Rotation paths and how fast each direction turns (deg/step):
Each turn is a multiple of 5 degrees from 10 to 175, or 0.
Each row of a path follows its step; steps can be skipped.
path 1
step 0: [  0  -1  -4   1  -5  -2  -3  -5  -4   0  -4  -2 -14  19  -4  -4 -13  -4
   0  -9 -16 -14  -3 -15  -4  -1  -5  -2   1  -8  -5  -3 -13   9   4 -22
  -9   2   4   9  14  -8  10  19   3 -14 -23  18   0   8  -2 -16  -9  -3
 -17 -29  10  -4]
step 1: [ 20  -2  -9  16   7  -6  12 -14  26  -7   4 -10  -4  13   0   2   5  13
  -1  -1 -22   5   1 -11 -19   7  13  -3   6   1   6   1   9   3  -2  24
 -10  10   3   4   6   7   2  -5   9  -8 -10   7   0   0   6  -6 -12 -15
  -9  11 -21  -5]
step 2: [-13  25   0   3   7  -1 -11 -14  -9   4  28  -8  -5   5   9 -18   6 -12
   1 -11  -6   1  -5  -6   4  -1  14   7  -7  13  -5  14  -2   0  13  21
  12 -16  12  -8  -1   0  -6   5  14 -11  -1   4 -21   4  12   3   5  -3
 -14  -1   3   0]
step 3: [ 12  -5  -5   8   3 -15   6  18  13  -5  -6  -3  18  22  15 -14 -11  -4
  -7  14 -10  16  -4  -5  12  -8  -4 -16   6   0  -1  12  -6   1  19  -6
   2  -8  -1  -5   8  -4  -4  13  14  -7  23 -12   1   9  14  -8   4   2
  -5  -6   7  15]
step 6: [ -5   4   1  32  -4 -21  13   3   3  -2 -16  17   2 -12  -6   1   0  -9
  -2   3   7 -12  -1   2 -14  -7   1   6  -3 -12 -14  21 -14   8   8  -6
   3   4  -6  -1   5 -10   4   8  -5   6  -8  13   2  -6  30  -1 -10  -6
  -3  16  -4   0]
step 7: [-11  -7   0 -10 -16   1  16   4   1   1   5 -10 -22  19  12  -3  16  -6
  -4 -13   2   1 -10  -1  -3  -3  10  26  -2 -13   9  -7 -13  -1   4  -5
 -13  14   9  11   8  10   8  11  -5  -1  12  11   0  10  18   1  16  -2
  -7  12  -6 -13]
step 8: [ -7  11  -3   0 -21  -5   0  -5  16   1   2 -13  -2   5  -2  -2  -4  -4
 -16  -3 -13 -10  -6   2 -16   7 -15   0  15   7 -12   1  10 -14   8   2
  -6   0   6  19  -5 -32 -16  14   9  -1   9  17  -1   7  -6   4   0  -2
  -8 -12 -19   4]
step 11: [  2  12 -15  14  -2  13  -7  11   5  -1  -9  -4  20   3   1 -14 -15  10
   3  12   0  -2  -6 -13  12   1   4   7  18   5   2  12  11   6  -6   0
 -10 -18  19   3   8  -8  15  19   0  -3  -1  15  -1 -16   5 -16  11 -13
  -7   1  12 -13]
step 14: [ -1  -1  11   9   0   0  -3  14  11   7  -8 -11   2   5   8  -6   3 -22
 -16   8  14 -14  16   1  -2   7  10   4   7 -25   2  13  11   0  -3  -6
 -25   2   9  -3   4  -2  -9   2  12  10   9 -19   8   6  24  -7 -12  -5
  -5  -4  -8  -6]
Speeds:
[ 1 -1 -1 -3  7  0  7  2 -2  4  1 -3  4 -4 -4  1 -1  4  0 -1 -6 -4 -2  1
 -1  3 -3  4 -1  1  1 -2  0 -6 -5  0 -3  1  3  1  2 -1  1  0  1 -2  2  0
 -2 -2  1  2  0 -2 -2 -3  0  1]
100
[-6 -2 -4 -1  1  4 -1  1  3 -2  0 -1 -2  1  2  1 -1 -2  0  4  2 -3  2 -1
  1  1  2 -1  3  5  3 -4  5 -1 -3  1 -1 -1  5  0 -1  1 -5  2  0  1 -4 -2
  0 -2  2  5  3 -2  0  2 -8 -3]
115
[-3 -3 -5 -3 -2 -1 -4 -6 -3  3  0 -6  1 -2  3 -3 -2  0 -5  3  4  1  0 -3
 -1  1  1 -2  1 -1  2  0 -4 -4  1 -1  0 -3 -3 -2  2 -2  2  2 -2  0  0  5
 -1 -1 -3  4 -2  0 -3 -2  0  6]
135
[ 2  0 -5  3  0  1  2  0  4  1 -6  0  3  2 -2  0 -4  3  0  0 -2  5 -1  0
 -6  2 -2 -1 -3  0 -1  1  2  2 -3 -4  2 -3 -1 -2 -3 -4 -5  0  3 -2  0  4
  4  2 -1  0  5  2  1  3 -1  5]
145
[-2 -1  3  3 -4  2  1  2 -5  0 -2 -2  3  3  8  3  0  4  1 -6 -3  2 -3  2
 -1  0 -1  0  0  1 -2 -4  0 -3  3  0  0 -4  0 -5  1 -1 -1  2 -3  3  2  0
 -4 -2  2 -3  1 -2  3 -1 -4  2]
80
[-1  5 -1  2 -3 -4  3 -2  0 -5 -2  5 -1 -3  0  0 -1  2 -4 -2  2 -3 -1  2
 -1 -2  0  2  2  1  1  1 -2 -5 -2  5  2 -3  2 -5 -6  3 -4  2  3 -1 -1 -3
 -1 -1 -3  1  1  3 -3 -3  5  2]
110
[-3  3  5  2  0 -4 -2 -3 -5  2  0  1  3 -1 -2  3 -1 -3  1  0  1 -2  3 -2
  1 -2  2  1 -6  2 -5  2 -1 -3  1 -4  3 -1  2  3  1 -4 -5 -4  2  2 -4  3
  2 -4 -2 -1  1 -1 -3 -3 -5 -1]
170
path 2
step 1: [  0   3   8  12  11   1   4  -7 -13   0  -7   8   1 -27   1  -9   0  -8
   1 -18  -9 -11   6  -1 -15  -5   0  17  -1   5  13  -4 -20  -7  12  -9
  -9  27 -14  -5  -3 -12   2  13  -4  -7   2   7 -10   2 -16   3  -6  -8
  14 -21   0   3]
step 6: [  0  11  -1  -6  -4   5   4   8 -13  -4  -2 -17 -16   9 -12 -11 -19  -6
  -3 -20  -4 -11   1   8  26 -30 -10   9   7  -9   4  -5   0 -12   4  -2
  10  14 -11  -5   0   5  10   2   0  -6  -4  -1   3  -6 -10   0   7   8
   8  -3 -22  16]
step 9: [  4 -11  -6   0  -7   3  -5   4  -7   0  21 -28   0 -12  11 -18   4  -2
  21 -15   3  -5  -6  -4  -5 -20 -13   1  -5  -4  -3  -2  -7   3 -30 -16
  10   7  -6   8   0 -15  -5   3  -1 -19  -4   9   3   7 -13 -13   0   1
 -11  -2  -2   1]
step 10: [-16  15 -15  -3 -20  13   5   9  -5  -1  13   9 -10 -13  18  -9   0   7
   5  10   4   2  -3 -20   6  -9 -10  24  -3  -4   4  12  -9  19  -8 -10
  -8  -7  -7  -8   3  -4  -3   1  12  14  19  10 -10  -2   7  -5  -4   4
  17  -2   6  10]
step 11: [-30  -3 -21   0   7  -1   9   5   0   5  17   6 -16  11  -5   8  -4   3
   1  -8 -25   1   9   2  13   8 -10  13   2  -3   7   2   8   6 -12   1
 -10  -1  17  -3   9  10  25   6   6 -12  -4  -8   0 -15 -15 -16   5  -3
  -4   3   5   5]
step 12: [-11  16  -2  13   4   6  -4  -4   3  23   1  -6  -6  -2   2  -9   9 -10
  13  -3 -11  -7   4   2  -8 -26  -5  -8   7  13   3 -17 -10   3  -3   2
  18 -18  13  10  -6   8   7  19  14 -15  -1  -7  12  -5   6  -4  -6  16
  -3 -19   6   2]
step 13: [  2   3 -25   5   4  11  11  14   9  -1   0   5   0   9 -10 -10  12   2
   6  11   2  14   2  -2  -8 -11  -8  12   5  19  -4 -13 -13  -1   9  -9
   0   0   2  -1  34 -14   1   2  -4   0  -5  17  -8  -4   7  12 -18  -2
   8 -15 -11  14]
step 14: [  6  12 -11  -1  12   5  11  16 -12   0  21 -11   8   9   9  12 -12   3
  12  -9 -14  11   6 -10  -1   7   3  -6  -8  -7   0 -22  -2  -6   4 -10
   4   8   2 -21   9   1  10  -6   7   7   1  -3 -13  20 -24 -10  -1   7
  -9 -19  -4  -2]
step 15: [-14  10 -11   0   2  -4 -10  16  -5   2  -4  -4  17  -2  14  -2   6 -24
   8  -4 -12 -21   3  14  -1   1   5   9   0   4  15  -4 -10  21  -2  -7
  10   8   4   9 -18   6   1   8   0  15   3  11 -20  11  -2   1  -8  20
  -7   3  -5  17]
Speeds:
[-2 -1  2 -1 -3  1  6 -1  0  3  3  4  2 -5 -1 -3 -1  0 -4  3 -7  1  5 -2
 -1  6  4  1 -5 -2 -1 -2 -1 -3 -1 -2  2  2  3  1  1  0 -1 -1 -3  3  2  1
  1 -4 -3 -1  3  2  2 -2 -3 -2]
110
[ 0 -1  3 -1  5  1 -2 -1  3  1  2 -2  0 -6  0  0  3  0 -6  0  2  2 -3 -4
  4  0  0 -4  5  0  0 -2 -6  1 -3 -5 -4  2 -1  0  5  3 -1 -2 -2  1 -3  1
  3  1  2 -1 -2  0 -4 -4 -1  2]
85
[ 2  3  2  2 -1 -3  1  2 -3  3  2  0  1 -5 -2 -1  1 -1 -1  0 -1 -5 -1  2
 -1 -2  4  4 -2  4 -3  4 -2  1 -2 -1 -3  0 -3  5  3  0 -2  4  3  1 -2  5
  2  3  4  5 -2  1  8  0  1 -2]
125
path 3
step 1: [ 11  -1  12 -17  -5   6   0   7   6  -5   0  -3  -4  14 -17 -12  -5  -5
   2 -14  13 -11  -6  -7  14 -11  -4 -11  -7  11  11  -4  -5  25 -14 -19
  -8   3  -4  12  -2  -3   3  -9 -16  -2 -14   5  -3   4  -4  14   3  -8
   0   5 -12  -7]
step 3: [ 11  11   9 -13  -1  -1  10  20   0   5   9  -4  18  -2   1 -10  -4  -3
   2 -13   9   3   0  -1  -9  -5   0  -8  -6  -2  -4 -23 -23  11 -17 -15
   2  -3 -15   1  -1   8  -6  -6   1 -14   3  -2   7   2   0   2   7  17
   4 -13 -10  18]
step 4: [ -2  -1  -3  -6  -2  21  -2   4  14 -19  -2   8   0  12 -21   0   0 -11
  11  10  -4  -4 -14   6  -9 -13 -21  -1  -7   2   1  -2   5   7 -12  14
   1   4  -6 -10   2  -8  -2   8   4  10 -14  -8   5   3   0  -6  -2 -17
 -16   8 -18  12]
step 7: [  4 -10  20 -11 -17  14  -5  10   4  -6  -3 -16   1   5  -9  -4  14  -9
  -8   0   4  17   0   3  -8  10 -21  -5   7  13  -2   7   2 -11 -11  -9
   6  -5  -2   1 -10 -11  -7   2  12  -2 -11  -2  -2  -1   2  10   4   7
  15  -2 -21  14]
step 8: [ -1   7   0 -16  17   0   6   5   0  -3  -5  16   5   9  -5 -21   0 -11
  12  -3   4 -11   5 -14   3  -1 -19 -13  -2  -2   8 -25  -7  -2  -7  -9
   3  -8 -15  -6  20  11   1  -1  -1 -14  -3  -8  -2   9   6  -4  14  -2
 -11  -6  -5  -1]
step 9: [  2 -10   7  -5  -7  23  14  15   7 -12   6  -4  -1  11   3  -2   0   2
   1  -5   6  17  -7  14  -5 -20 -12  -5  -9  -4  -7   8  -3   5  -1   0
  -5   2  -9   1  -5 -11  -1  14  -6  -2   6  12  -2  10   5  16 -13  -3
 -19   7  -9  23]
step 12: [ -2  -1   7  -6 -16  -1  12  12   8  -4  -7  -3  -8   7  -2  -8   8 -19
 -15  12   9  -8   1   7 -12  -6 -16  -5   9  24  -8   4 -10   8 -10  -4
  14   0  -8  -8  17   0  -1 -12  -7  -6   0   5  10   1   6   0  -2  11
  -1 -15 -17  17]
step 13: [  1   4  12 -22  10   1   3   3 -11 -18 -11   6   8   6  -9  -3  -2  -7
   6  -9   7   0  -5 -14   0  -7 -17 -11 -11  -5   9   0   8  -9 -11   0
   9  -2  -9  23  -5  -1  -6  -2  -8  -3 -11 -10 -14   6  -3   3  12 -10
 -16  21  -7   6]
step 15: [ -2   4  13 -12   1   5  -3  23 -17   0 -13 -14  19   4 -10 -20 -11   2
  14   6  -7  -2 -12  -3  -6  -9  -9  -4   1  15  -1 -11   0  -9  -8   0
   9   0 -12   2 -11   1   9 -12   9  -4   9  -2   6  11  -9  -2   2  -3
 -11 -12   1  20]
Speeds:
[-1  0  1  2 -4  0  1  4 -6  4  3  1 -1  1 -1 -1  1 -1 -5  1  3 -3  2  0
  2 -1  2 -2  1 -1  4  0  0  3 -2 -3 -3  0 -3 -1  3 -4 -5  0 -1 -1  3 -2
  6 -5 -1  0  2  3  0 -4 -1 -5]
160
[-1  4  5  4  1  1  0  2  1  1  3 -2  0  0  1 -2  2 -2  1  2  0  0  1  3
 -1 -2  3  1 -2  6 -2  1 -3  2 -2  0  3  1  0 -1 -4  2 -6 -4 -3  7  0 -3
 -1  2 -2  5 -5 -4 -3 -3  2  1]
125
[ 3  3  0  0 -2  1  1  1  1  0 -1 -6  1  5  3 -3  1  6  0  0 -2 -3 -1 -2
  1  0  5  2  2  0  4 -1  5  1 -1  2 -2 -2  1  2  2 -1  2 -1 -2  2 -2  2
  1 -1  4  8  0  1 -3  7  5  0]
85
[-3  1 -1  1  2 -1  0 -3 -3  1  3 -3  1  0  0  1 -3 -6  0 -1 -2  2 -1 -1
  4  1  3 -2  6  3 -6 -3 -1 -2 -3 -2  1 -3 -3  0  2 -1 -5  4  0  2 -1 -2
 -5 -2  0 -3  3  3 -3  6  4  1]
135
[-6  2  3  4 -2  5 -3 -1  4  0  1  4 -1  5  0  1  3 -2 -5  1 -2  2 -3  4
  0  2  1 -1  4 -1 -2  2  2  0 -3 -1 -2 -2  1  3  3 -3  5  1  0  3  0  5
  2  2 -2 -1 -1 -1  1 -3  1  4]
145
[ 1  3 -3 -1  0  4 -3  3  3  0  2  4  4 -4 -2  5  1  4  2 -1  0  3 -1 -3
  8 -1 -1 -2  1 -1 -2  0 -4  5  2  3 -4  1  1  0  4 -5 -2 -2 -6  1 -2 -1
 -4  0  2  1 -1 -2 -1  0 -2  0]
145
path 4
step 1: [  5   8  -4 -14  10 -14  -5   2  10   1  -7   6  -4  20  -7   1   1  25
   3   8  -7  -4 -14   5  -6 -19   1   2  -2  16  -1   5   2  10 -15   9
   0  -3  -5   4 -13 -15  -1 -14  -7 -11  17  -8   5  -9  14 -14 -14   2
   9  -4  -1  -3]
step 5: [  6   4   1 -21  -4  -6 -12   9 -20   0   1   7   0  23 -10  -9   8   4
   9  23  -2  -1  -4   3   4 -15  -1  -8   7   6   3  -8 -16   4   8  11
  -5  11  10  -8 -12   6  -4 -13 -16  14   4  -2   2  12  11  -5  -5   5
  11   2 -11  -9]
step 7: [ -8 -17  -4  -7 -14 -14   7 -14   0  -1  23  11  11   9  15  -2  -1  14
   0   2  -4   0 -16  -5   0  -8  -7  10  -6  16   7  -3   8   8   5   2
  -1  11  28  11   7  -4   0   3  -7   8  15  -5   3   1  -9   7  -9  -5
  14   4  -2  -6]
step 8: [ -5 -11 -11  -6  -3   1  -4  -1   7   2   2  12  10   3 -13  -3 -11   0
   7   2   3   4  -6   6 -16  -4   5 -17  -4  21   9  -5 -16  13  -3   5
   3  -2 -11   3 -15  14  -5   2 -23   7   7 -15  24  -9   3 -16   1   2
  -6  -8  -1 -11]
step 10: [  6  -4 -14  -5   4  -1  -5 -13   4  11  17  -5   0  22  -3   1   7 -11
 -10 -14  -5  -7  -2   2   3  -4  15   2 -15   2   7  -2   1  -4   8  11
   2   8  11  -6  13  -6  -7   5 -14  12  17  17  28   4  -8  -9   4   7
   6  -7  -7  -7]
step 13: [  2   7 -17  -4  -1 -11 -10 -13   3  -6  -2   2   1  12 -11 -11   7   8
  -5   6 -31 -11  10  -7   5 -15  14  -7  -1   7   8 -14 -11  10 -11  -5
  -7  -2   0   3  11 -22  -8 -10  -6  19   2  -3   4   0   7  -1  -3   7
   9   4   0  -8]
step 14: [-18 -10  -4  -8  -7  -4 -12 -25   4  14  14  11   3   5 -13   4   1   1
  -7  -1  10  -5  -2  -3  -8   1   1   5   9   7  -2   0  -2   9 -11   1
  -9  23   2 -15  15   0  -6   2   2 -16  18   6   7  -4 -17 -13  -3  11
  11   5  -2  -5]
step 15: [ -3   4 -28 -13  -3 -14  -7 -12 -13  -7  11  -3  12  14   7   2 -14  -1
  -2  -7 -11  12 -17 -12  -7  -4   2  -5   0  23  11  -8   2   5  10   5
  10  -4  -7  -3  -2  14  16  -7  -1   3   2 -13  -1  11  -9 -10  -7  -2
   4   4   6  -2]
step 17: [ 17   6  -4 -13   4 -12   5 -14  -1   1  -4   1  -3  16  -8   7   2  10
   0   0 -13  -7  -7   4  -5 -21  -5  10   9  -1  10  10  -6   9 -11  19
   9  13   0 -14  14   3  -7   6  -2  12  19   2   1   1  10  -8 -11  13
  20   8  -3   5]
Speeds:
[-1  1 -4  2 -1  1 -1  0 -1 -4 -2  1  3 -3  2 -2  3 -3  5  0 -2  1  0 -2
 -3  1  1 -3  5 -1 -2  9  0  4  3  3 -1  1 -1 -3 -1  3  7  0  2  1 -2  5
 -1 -1 -1 -3 -3 -1  0  2 -1 -3]
120
[-4  0 -2  3 -1  0  2  0  3 -1 -1  1 -1  0  1  5 -3 -2 -1  2 -4 -1  5 -6
  3 -3  2  1  2  2 -2  0  2  3 -4 -3 -5 -1  1  1 -1 -2  5  1 -2  3 -6 -3
 -2 -5 -1 -1  4  2 -2 -1  2  5]
155
[ 1  4 -1 -2  1 -5 -2 -4  5  1  1 -6  1  0 -1  2  3  0  1 -1  0 -4  2  1
 -2  5  3  0  3  0 -2 -2  1  1  1  3  0  3  0  4  2 -2  0  0  1 -3 -1 -3
 -4  4  0 -3  0  2 -7 -2  5 -4]
25
[ 4  3 -2 -2 -2  0 -3  7 -2  3 -3  4  2  3  2 -4 -1 -1  6 -7 -4 -3  2 -5
 -3 -1  1 -5 -2  1 -2 -4  0 -1 -1 -2  2  1 -4  2  0 -1  0  1 -1  0  1  1
  0 -1 -1  0  4  1 -2 -2 -1 -2]
145
[-1  1  1  1  1  2  2  0 -3  1 -4  0  1  3 -4  2  4  7  0 -2 -3 -1  3  1
 -1 -3 -1  1  4 -3  4  4 -4 -2 -2 -2 -5 -3 -1  3 -2  3 -2  4 -2  0 -1 -2
  0  0  7 -1 -1  2 -1  1 -1 -6]
90
path 5
step 1: [-12  -4   4   4   5  22  15   9  13   0  14   4   3  -1  12  -2 -15   2
  10 -12  12  -5  10   1   7  22 -15  14  -7   0   2 -17  10  16   5 -14
  -6 -11  -2  -6  10 -18   7   5   2 -12   9  -1 -11 -17  -6  -1  -1  -4
  -5  -4  -5   4]
step 4: [-13  14   4  -3  -6  28   2  20  -2   9  -3   1 -10  -3   9 -13   7  -1
   2   7   2 -18   0  -2   8  23  -3  -7   2  -4 -10  -6  -1   8   7 -11
  -7   0   3   1  18  -2  -2  12  -9  16  13  22   3  -8 -17  -5 -10  -2
   2   5  -4   4]
step 5: [-16   4  -4  -8 -10  19   6  -7   3  12   1 -16  -2  -7  -4   7  -9  -8
 -20   8   3  -7  25  -5  -7   9  -8  -5   0  16  -8 -11  -5  12  -6   0
 -19  12  -1  -5  -4 -22  -2   6  14  18  10  -9  -2   0   1  -6   3  -6
   0  -6  -9 -12]
step 7: [ -4   6   4  -5  -6  29   5  14  11  -5   1  -8   2   5  21 -18   6   3
  11  -4  -7 -21   2 -14  -4  -1  -6  -8   9  13  -3 -16  10   1  -3  -2
  -5   5  -6   1   2   6   1   8   9  -2   1   8 -13  12  -5   6  -7  -1
   8 -16  15 -23]
step 10: [-20   7  -1   8  -3  13   5   3   3  21 -11  -6   2  -5  11  -1  -1 -12
   6 -10  -5 -12  -2 -13   7  -3  -4  -7   1  17  -5 -13  12  26   4  10
  -9  -5   1  11  13  -9   7  -3   1 -10 -15  -8  -6 -18  -6  -9  -2  15
  11  -7   9 -11]
step 11: [ -8  20  -6  -7  -3  -5  18   0   5   6  11 -17   0  -8  12  -6   2   2
   6  -1  -4  -2  12  16  19  18  -9  14   7  11   2   6  -9   5   3  -6
 -17   5  -7   5   5 -13 -11 -13  -2  -8   4  -7 -11   2 -14  10  -1   4
  15 -22   7  -5]
step 12: [-19   9  -2   4  -8  16  17  19  -5   0 -12 -12  25   5   3  12  -7   5
   3  10  -1   1   3  20   2  -9   0  18   1   6  -7   6   9  -1  -1  10
  -2  -2  -7   8   0  -1  24   6   2  12   6   6 -11   5 -11   3  10   7
   0 -15  13  -8]
step 13: [-24  16  -3   9  -1  20 -16  -1 -16   7  -1 -14  -3  -1   0 -10  -7   2
   7  -8  -2   6 -10  -2   3   4   4  -2 -15   5 -21  -1   9   1  12  -6
  -8  -2  11  22   6  -3   2  -9  10 -10   9  11  -3  -4 -22  11   2   4
   0  -8   0 -13]
step 17: [ -4  10   7   4  -6   5  -5  14   7   5   6 -20  -2   6  -4   0   5   0
  11   6  14 -21   0   4  11  22  -2  -8   1  14 -11   4  11  12   4 -14
   0   8  -7  16   2  -4  12  27 -13   8  13  11 -13   0   2  15   1   1
   9  -4  -3   4]
Speeds:
[ 0  0 -1 -8  0  3  2 -1 -4  1 -3  3  1 -4  2  3 -1  4  1  3  2  5  0  2
  4  2 -2  1 -3 -1 -4  0  0 -1  2  1  6 -3  0  0  5  0  0 -4  3 -2  1 -2
 -1 -2 -4 -2  6  3  1 -1 -2  3]
35
[-4  5  0 -1  2 -1 -4 -2  1  1  0 -2  4 -1  1  0 -6 -2  3  1 -6  1  2  1
  3  0  0  6  0 -4  3  2  1  0  2  1 -3 -1  2  1 -2  3  5  0 -5 -7 -3 -2
  0  1 -3  3  2  3 -3  2  0 -1]
25
[-3 -1  0  1 -3  2  4 -1  3 -5 -1  0  3  4  0  3  0  1  1  3 -2 -5 -3 -1
  2 -4  3  2  1 -2 -1  4  4  0 -2 -2  2 -4  5  0  0  1 -3 -4  4  2  2 -1
  2 -3  0  0 -6  4 -5  2  0  1]
120
